z477: [127 101 169 156 152  89 110 172]
z655: [127 172  89 126  92 167  80 103]
z651: [ 89 127 172 102 169 110 156 152]
order: [ 80  89  92 103 126 127 167 172] -> z655
order: [127 172 102 169 110 156 152  89] -> z651
q: [127 101 169 156 152  89 110 172] -> z477
next: [ 89 127] -> [172 102]
order: [152 156 110 169 102 172 127  89] -> z651
next: [127 172  89] -> [126  92]

z611: [146 154  69 152]
z38: [ 70 152 146 154]
z308: [163 139 116 114]
z199: [120 162 129 128]
z745: [143 129 129 118]
z346: [ 80 127 117 155]
order: [ 70 154 146 152] -> z38
loc: [116] -> z308, 3
q: [ 80 127 117 155] -> z346

z490: [ 84 120  93 100 118 154  91 117 130]
z370: [133 176 141 167 137 136 106 173 119]
z956: [133 167 118 176 106 141 137 173 174]
z683: [133 167 118 176 106 141 137 173 136]
z409: [155 178  69 163 139 141 147 170 112]
z375: [124 150  84  90 161 139 135 101  92]
z430: [155 178  69 163 139 141 147 170 125]
z918: [122 174 105 139 146 139 137 158 125]
order: [136 173 137 141 106 176 118 167 133] -> z683
loc: [101] -> z375, 8
q: [133 167 118 176 106 141 137 173 174] -> z956
order: [119 173 106 136 137 167 141 176 133] -> z370
q: [133 167 118 176 106 141 137 173 136] -> z683

z679: [154  91 109  91 158  88 149  95  87]
z293: [ 92 142  78 169 152 168  99 167 166]
z279: [160  84 100  92 167  90 151  94  88]
order: [167 151  94 160  92  90 100  84  88] -> z279
loc: [84] -> z279, 2
loc: [151] -> z279, 7

z850: [133 111 134 104 114 134 107 118 161 127 109 155]
z740: [126 104 116 124 108 133 144  95 151 135 124 122]
z216: [107 129 107 148  82 170 184 119 181 143 119 166]
z75: [130 119 124 132 122 153 130 114 121 128 124 127]
z577: [133 111 134 104 114 146 107 118 161 127 109 155]
order: [104 107 109 111 114 118 127 133 134 134 155 161] -> z850
q: [133 111 134 104 114 146 107 118 161 127 109 155] -> z577

z710: [152  80 123 153]
z646: [117 146 120 163]
z648: [152 122  80 152]
z46: [153 122  80 152]
z433: [148 113 120 147]
z799: [136 138 116 146]
z906: [150 113 119 127]
order: [ 80 152 122 152] -> z648
order: [153 123  80 152] -> z710
order: [152  80 122 153] -> z46

